In the data rows, 128 means zero.
Every row has a hidden score. How much higher is the second row's score than the first row's in each pair? 10 means about the same, 20 much higher and 0 much lower. The score is a weighted sum of the row's numbers plus the product of two more (or one squared), each taken from its middle value.
[112 123 111 122  98  92 137 118 110 112 132 136 114  97  99 132]
[117 155  90 137  87 125 157 109 118 102 115 133 134  99 110 104] -> 12
[ 88 107 104 133  85 147 101 105 101  94 128 156 104 232 104 104]
[105 133 129 124 126 198 158 105  89 124 117 136 132  93 101  90] -> 10
[138 141 125 171 143 102 164 126 171 141 173 134 124 147 163  98]
[125 120 209 135 111 113 150 135 124 115 126 146 114  99 126 140] -> 7
[110 124 154 139 114 213 138 123 123 106 134 133 126 197 110  94]
[113 142 191 131  98 107 157 123 101  98 119 136 129 102  86 161] -> 8
[229 106 135 167 146 146 146 156 162 151 149 110 100  89 155 128]
[112  49 148 145 135 117   0 222 159 140 116  78  93 131 149 117] -> 7
[116 132 148  66 121 142 107 120 128 168 147 204  99 125  97 129]
[142 131 138 153 160 124 164 138 157 154 167 121 120 125 154  97] -> 14
[160  93 111 124 136  93  92 184 129 137 125 132 129  99 129  91]
[ 95 141 157 136 114 100 153 115 111 120 124 125 122  97 115 133] -> 9
[175 131  87 120 121 182 148 146 111 124 137 130 128 238 111  92]
[111 142  96 102 123 187 147 106 130 113 115 129 149 124 134 177] -> 3
[102 142  88 134 115 160 139 110 112 113 129 123 148 113 107  97]
[132 152 160 184 189 100 151 105 185 190 193 131 126 101 195 119] -> 8
[183 155 253 139  87 104 134 118 115 109 123 139 153 133 100  96]
[ 96 145 189 127 106  93 149 122 102  99 138 136 139  93 114 169] -> 11
[132 183 112  85 128  97 132 117 152 167  75 176  26  88 147 128]
[111 121 212 255 255 104 154 174 255 255 255 126  91  89 255 180] -> 7
[110 174 114 105 150 184 150  78 143 140  91 148 173 111 145 146]
[104 187  93 137 114  97 128  79 127 105 142  75 182 187 126  97] -> 13
[106 124 142 124 111 124 163 101  86 103 101 115 128 120  78  99]
[114 141 139 130  93 133 160 115 105  99 125 120 125 167 114 129] -> 10
[182 176 162 130 133 156 119  71 136 156 145  77 179  97 123 133]
[ 98 125 115 124 135 108 145 146 126 139 134 144 123  90 127 160] -> 10
[255 120 193 121 123 131 155 136 149 130 110 137 115 124 137 142]
[ 98 137 103 128 108 115 144 108 118 114 130 120 129 126  99  94] -> 12
[ 88 128 140 148 170 138 148 144 154 153 154 127 122  98 153  94]
[117  95  99 118 145  96 103 181 136 145 128 133 131 125 131 160] -> 10
[178 138 169 134 159 148 163 107 140 146 157 121 129  93 121 109]
[107 204 114 109 140  96 105  72 146 142  90 193 191 161 136 101] -> 9
[101  42 130 193 184  99 100 227 193 181 163  58  57  89 180 107]
[113 129  88 129 115 105 143 128 105 115 133 124 141 102 103  93] -> 12
[128 181 141 129 122  95  67  77 119 109 144  41 208  91 130 109]
[126 156 118 131 109  92 148 118 124 103 114 125 140 114 122 112] -> 10
[192 131 118 128 107 102 132 127  90 109 120 145 135 128  97  98]
[114 100  86 124 104 131  81 118  92 108 122 105 112 123 101 118] -> 10
[102  27 123 172 131 202  44 212 154 141 152  18  34 105 163 124]
[101 127 228 126 109 194 120 127 103 104 147 146 164 248 102 118] -> 5
[112 139 135 139 140 107 138  78 104 151 133 124 125 128  93 101]
[112 130 188 125 139 129 155 129 121 136 134 125 130 107 119 131] -> 8
[102 118  92 144 143 108 133 159 129 144 122 119 123 123 125  98]
[100 101 100  99 163 209 126 179 159 163 105 140 101 116 155  95] -> 9
[103 120 101 142 118 117 162 129 136 112 151 130 117 120 132 129]
[105 144 120 151 163 107 155 114 159 151 140 124 133 105 144  93] -> 10
[ 92 144  93 157 163  94 155 102 151 151 145 130 147 136 156 103]
[176 124  98 139 103 160 114 114 102 104 133 116 148  90 105 117] -> 11
[136 124  93 142 114  96 135 141 110 119 122 135 138 161 110  97]
[111  73 118 153 165 104  61 212 146 170 127  82  97 126 158  90] -> 10
[112 100  90 120  98 132  96 136 110  97 127 138 117 143 121 107]
[112  93 143  63 161 127 140 160 185 150  50 159  75 122 199 133] -> 5
[139  83 192 127  97  98  63 122  90  94 133 181  93 140 112 150]
[161 145 112 137 105 154 149 134 104 109 128 123 136 134 103 153] -> 16
[ 92   6 165 161 151 109   0 227 159 163 149  45  79  95 153 151]
[ 90  82 104 144 113 107 111 149 122 106 135  90  71  96 115 125] -> 11
[122  79  89  49 242 105 126 200 232 252  76 149  82 109 229 110]
[113  38 114   0 255 124  93 248 241 255  81 165  73 100 252 110] -> 10
[ 95 149 213 123 107 193  90  84 112 115 129 166 173 103 110 179]
[255 157 118 110 125 107 156 116 157 124  75 138 144 118 155  96] -> 18
[ 91 216 101 153 129  93  49  58 134 134 155   0 242 175 118  97]
[137   0 100 241 178 122  50 228 231 180 255   0   0  97 225 133] -> 9
[100 124 255 136 114 130 145 125 116 117 135 118 122 113 125 163]
[151 139 101 187 164 107 157 128 194 160 200 124 120 102 190 153] -> 17
[112 125 115 129 112 130 133 142 106 111 134 116 146 145 103 255]
[180 127 144 131  97 100 129 107 101  91 121 129 124  98  88 103] -> 12
[111 124  96 141 113 104  45  57 103 111 134 156 148 190  96 110]
[104  74 207 208 127  96 148  24  93  76 113 125  90 155  69 110] -> 7
[ 98 147 119 134 100 161 157 115 113 113 118 127 127 130  96  97]
[ 99 133 128 163 149 120 155 131 146 142 159 139 116 179 167 187] -> 8
[112 150 115 136 122 119 152  96 126 114 150 113 136  99 123 198]
[127  87  96 137 101 119   0 132 101 103 134  94 154 151 109 108] -> 14
[102 129 117 135 110 110 154 121 114  99 139 118 117 146 107 113]
[159 137  92 143 102  99 141 121  98 105 122 132 124 104  97 153] -> 13
[132  61  87 159 131 110  74 190 134 141 139  79  70 104 136 104]
[ 93 129  99 136 118  96 141  99  89 126 122 123 123 167  95  91] -> 9
[106 128 161 147 126 114 156 115 136 145 134 122 118 100 150 190]
[ 96 130  89 135  95  92  72 116  94 102 132 101 154 110 108 132] -> 12
[203 110 135 179 165  93 153 148 178 162 164 118 106 126 181 184]
[135 103  88  95 133 163 134 158 144 131 104 123 112  89 148 140] -> 9
[ 94 147  89  37 160 193 152 192 118 116 209 105 178 110 136 105]
[ 93 206 116 130 146 255  50 131 114 200  74 102 176  90 114 112] -> 4
[100  67 100   0 246 255 144 200 255 244   0 171  46 117 255  97]
[115 136  88 132 101 203 150 127 118 119 132 125 134 132 113 154] -> 14
[121 142 100 152 116 128 143 182 194 123 129 121  83 164  63 107]
[119 139 107 136  86 135 160 110 108 106 127 121 150 125 106 185] -> 9
[106 133  97 122 107 178 142 110  92  97 125 134 137 101 104 139]
[118 135  95 114 113  95 157 116 115 106 131 131 128 142 123  95] -> 10
[137 112 113 141 139 123 125 153 135 130 136 106 112 185 127 115]
[ 88 137 105 124 101 100 148  99  98 108 139 139 130 119 102 136] -> 9
[107  81 151  96 166 109 134 175 153 150 113 153  87 135 164 109]
[126 120  99 120 110 179 156 122 126 106 130 113 104  94 114 114] -> 14
[187 146 181 125 110 255 161 103 119 110 123 123 142 153 107  93]
[104 127 171  45 255 112 166 156 214 255  57 127 123  94 227 105] -> 4
[116 190 111 132 121 107 128  84 142 116 157  73 185 121 135 101]
[255 138 108 114  99  93 156 112  93  90 132 132 139 124 112 100] -> 12
[168 127 111 109 140 137 154 144 124 136 130 126 129 114 132 105]
[130   0 132 197 239  92  30 252 130 214  92  23 102  91 167  93] -> 14
[150  98  87 107 140 109 116 167 143 136 125 144 102  91 134  94]
[100 139 138 136  98 110  67 133 103 109 127 177 181  91 114 148] -> 9
[143  84  92 143 104 100 130 134 125 102 134 104  90 153 126 133]
[145 127 117 122  94 105  89 109 108 101 115 117 143 116  89  93] -> 9
[114 117 105 132 130 117  82 173 116 128 129 143 136 112 120 112]
[ 90  84 156  74 133 119 137 152 173 134  64 180  53 169 164  95] -> 4
[151 135 154   0 255  96 159 144 253 255  24 137 116 166 255  94]
[105 134 112 126 104 111 154 114 100  94 118 120 137 146  94 139] -> 15
[ 97 155 158 121 119 105 137 104 107 110 138 130 133 112  97 167]
[ 94 141  92 126 100 121  66 151 110  95 124 175 175  95 117 104] -> 11
[102 163 104 126 121 112 150 105 121 115 142 112 151 152 123  97]
[ 89 127 122 143 121  97 133 136 115 113 132 133 141 108 118  94] -> 9
[106 148 129 123  98 111  99 107  99  98 126 147 145 105 111 169]
[205  16  92  33 139 113  93 198 197 140  49 255   0 108 189  95] -> 7
[115 193 107  58 220 133 139  60 208 217  61 165 165 117 184  93]
[ 98 126 109 120 106 100 157 118 100 102 125 120 132  88 107 202] -> 14
[110 121  94 127 105 131 154 126 129 104 141 132 108 152 109 187]
[114 101 105 114 108 118  85 137 107 105 128 146 114 101 107 119] -> 10
[236 200  87  64 198 127 142  76 214 204  26 153 155  87 200 179]
[ 89 139 145 128 109 144 145 118 111 104 135 133 133  88 106  91] -> 7
[125 147 128 132  92 132 162 116 114 108 130 128 143 131  98 154]
[114 138 122 130 105 116 145 115 108  97 135 129 132 116  98  95] -> 10
[137 134 133 119 110 234 155 120 109 100 121 125 113  97 111 111]
[185 137 185 118 104 192 144 105 106 109 136 124 142 128 108 166] -> 8
[165 144 167 126 111 108 165 133 102 113 139 124 132 104 113  92]
[107 153  92 134 109 205 155 103 110  96 114 122 133  99 114 110] -> 11
[123 186 111 160 163 186 135  76 151 141 161 106 174 206 152  93]
[145 150 132 127 114 229 145 114 117 104 125 130 133 176 105 107] -> 8
[112 128 162 121 128 136 156 134 136 141 101 139 118  94 142 106]
[124  85 153 118  94  99 119 111 106 110 125  96  78 151 108  92] -> 11
[ 87 113 114 157 158 102 127 165 158 157 143 119 106 137 148 177]
[161 254 124 154 103 129  40  96 105 118 149   0 255 104 120 124] -> 15
[110 105 217 106 158 107 147 159 141 154 111 135 114 234 153  96]
[101 144 132 125 140 101 160 112 115 148 116 142 133 132 109  90] -> 12
[139 175  87   0 206 150 159 103 244 201   0 128 143  98 243 152]
[160 150 111 132 105 106  51 112 103 105 125  84 189 125 105 185] -> 14
[116 138 115 133 103 117 157 110  92  97 143 134 137 150  90 172]
[148  83 129 129  99  99 109 145 108 108 115 170  89  97 121 153] -> 10
[102 110 102 158 160 113 147 168 169 154 153 115  97 176 174 143]
[ 87 188 114  32 166 132  96   0  38 104 191 180 179 116 144 139] -> 17
[220 115 255 120  92 131 152 114 104  98 118 135 116  90  90 116]
[ 89 115 138 134  97 142 134 118 102 102 137 125 112 123 101  93] -> 12
[ 92 141 148 121 120 100 153 123  98 112 105 133 130  90 106 184]
[101 135  88 141  68 109 220 103  34  50 220 161  97  90  57 107] -> 13
[117 101  99 101 132 115 147 149 145 116  97 152  78  88 139 132]
[ 99 174 108 137 127 114  97  55 118 131 138  63 198 160 110 157] -> 12
[ 87 141 112 129 106 101 169 103 108 104 132 139 137  96 100 170]
[ 89 180 115 167 170 124 145  67 160 165 179 111 164  94 169 102] -> 10
[123  85 101 135 127  97   0 200 131 124 132 132 137  90 134  95]
[ 97 137  94 148 137 119 175 129 147 142 141 129 125 122 148  94] -> 12
[117 147 255  66 110 165 135 117  29  78  93  80  45  89  87 103]
[144 161 122 137 105  92 113 105 104 107 134  92 161 153 113 128] -> 13
[137 143  95 128  93 162 153 109 102  80 135 123 161 219 113 107]
[125  52 153 112 125 115  49 179 138 123 113 210  77 110 133 109] -> 2
[180 156 134 129 131  95 162 113 125 121 141 131 132 255 125 113]
[115 149 149 126 109 108 130  94 112  95 127 153 148 113 110 125] -> 8
[103 154  96 147 144 101 123  88 124 129 131  95 167 118 133  90]
[207 136 136 125 123  94 138  89  98 105 122 132 129  92  97  91] -> 10
[246  82 108 120 120 108  69 171 127 129 118 152 128 123 131  96]
[ 98 140 115 131  92 117 156 116 101 113 135 137 139 108  94  96] -> 10
[ 89  37 124 173 167  98  36 237 177 169 155  65  69  96 173  91]
[161 129 111 127  96 234 154 123 111 100 130 127 123 116 108 139] -> 11
[ 87 132  93 131 111  93 120 133  90 123 136 138 156 100 107 111]
[105 129 106 131 104 122 154 115 102 105 111 127  99 109 127 101] -> 9
[191 123 103 121 111 105 159 130 126 112 122 123 125  92 114 101]
[ 96 158 130 114  93 155 181 176  71  65  71 126 111 126 152 119] -> 8
[178 142 118 119 118 117 161 119 139 114 109 121 144  90 112  97]
[121 146  94 141 124 105 149 111 139 138 142 136 140  90 136  91] -> 10
[173 145 133 231 228 194 153 139 229 215 228 127 117 139 224  99]
[115 130  90 127 114 128 145 107  89 128 117 122 112  96  80 127] -> 11
[163 131 140 144 108 144 158 126 125 101 126 129 115 100 122 118]
[116  97 129 132 141 114 124 156 121 140 126 133 112 102 138 103] -> 9
[112 136  97 128 100 126 158 119 107 104 143 122 120  89 118 107]
[ 94 106  99 127  92 120  76 147 109  91 126 165 114 103 103 123] -> 7
[208 165 133 133 132 150 139  71 142 144 147  98 153  91 142 105]
[ 96 221  97   0 255 108 146  65 255 255  12 167 192 116 254 122] -> 4
[193 144 127 128 143 106 154 123 120 130 139 144 141  97 136 129]
[ 92 131 202 136 132 147 163 106 103 127 127 140 131  89  98 113] -> 6
[109 159  99 130 109 139 137  97 102 103 132 110 149  91 116 152]
[120 135 100 128 113  93 138 138 108 108 131 136 134  86 103  92] -> 11
[108 182  98 123 105 102 161 123  68 118  94 107 171 112  74 104]
[ 92 101  91 112 133 171 138 164 145 125 110 146 101 172 146  92] -> 7
[102 173  89 122 106 173 142 107 110  99 115 139 166 110 108 162]
[163 137 103 122 110 100 137 110 104 100 130 126 145 130 113 129] -> 11
[140 141 118 134  96  98 156 108  94  95 120 139 133 149 106  96]
[111 151  91 122 104 113 137 121  96  97 127 126 130 128 106 126] -> 10
[125 115 143 126 109 111 125 151 120 111 130 125 108 126 103  95]
[ 93 179 103 126 109  97  87 110 107 104 111 203 212 107 110 131] -> 12
[136 140  87 132  97  99 162 117 106 102 130 123 130  94 100 145]
[ 94 130 215 129 109 117 134 136 113 106 127 133 136 143 121 109] -> 3
[144 133 152 135 104  96 157 110 104 101 133 122 126  86 117 109]
[105 222 101 216 223 186 119  47 221 214 248  54 204 143 218  99] -> 15
[101  53 152 160 152 129  98 191 168 152 143  61  62  91 157 112]
[120 181 145 121 118 102  97  69 125 130 107 182 189  89 133 128] -> 10
[130  88 135 155 151  97 115 157 161 153 142 111  99 166 151 140]
[ 90 139  99 123  87  92 160 126  91 104 119 137 138 167 106  92] -> 12
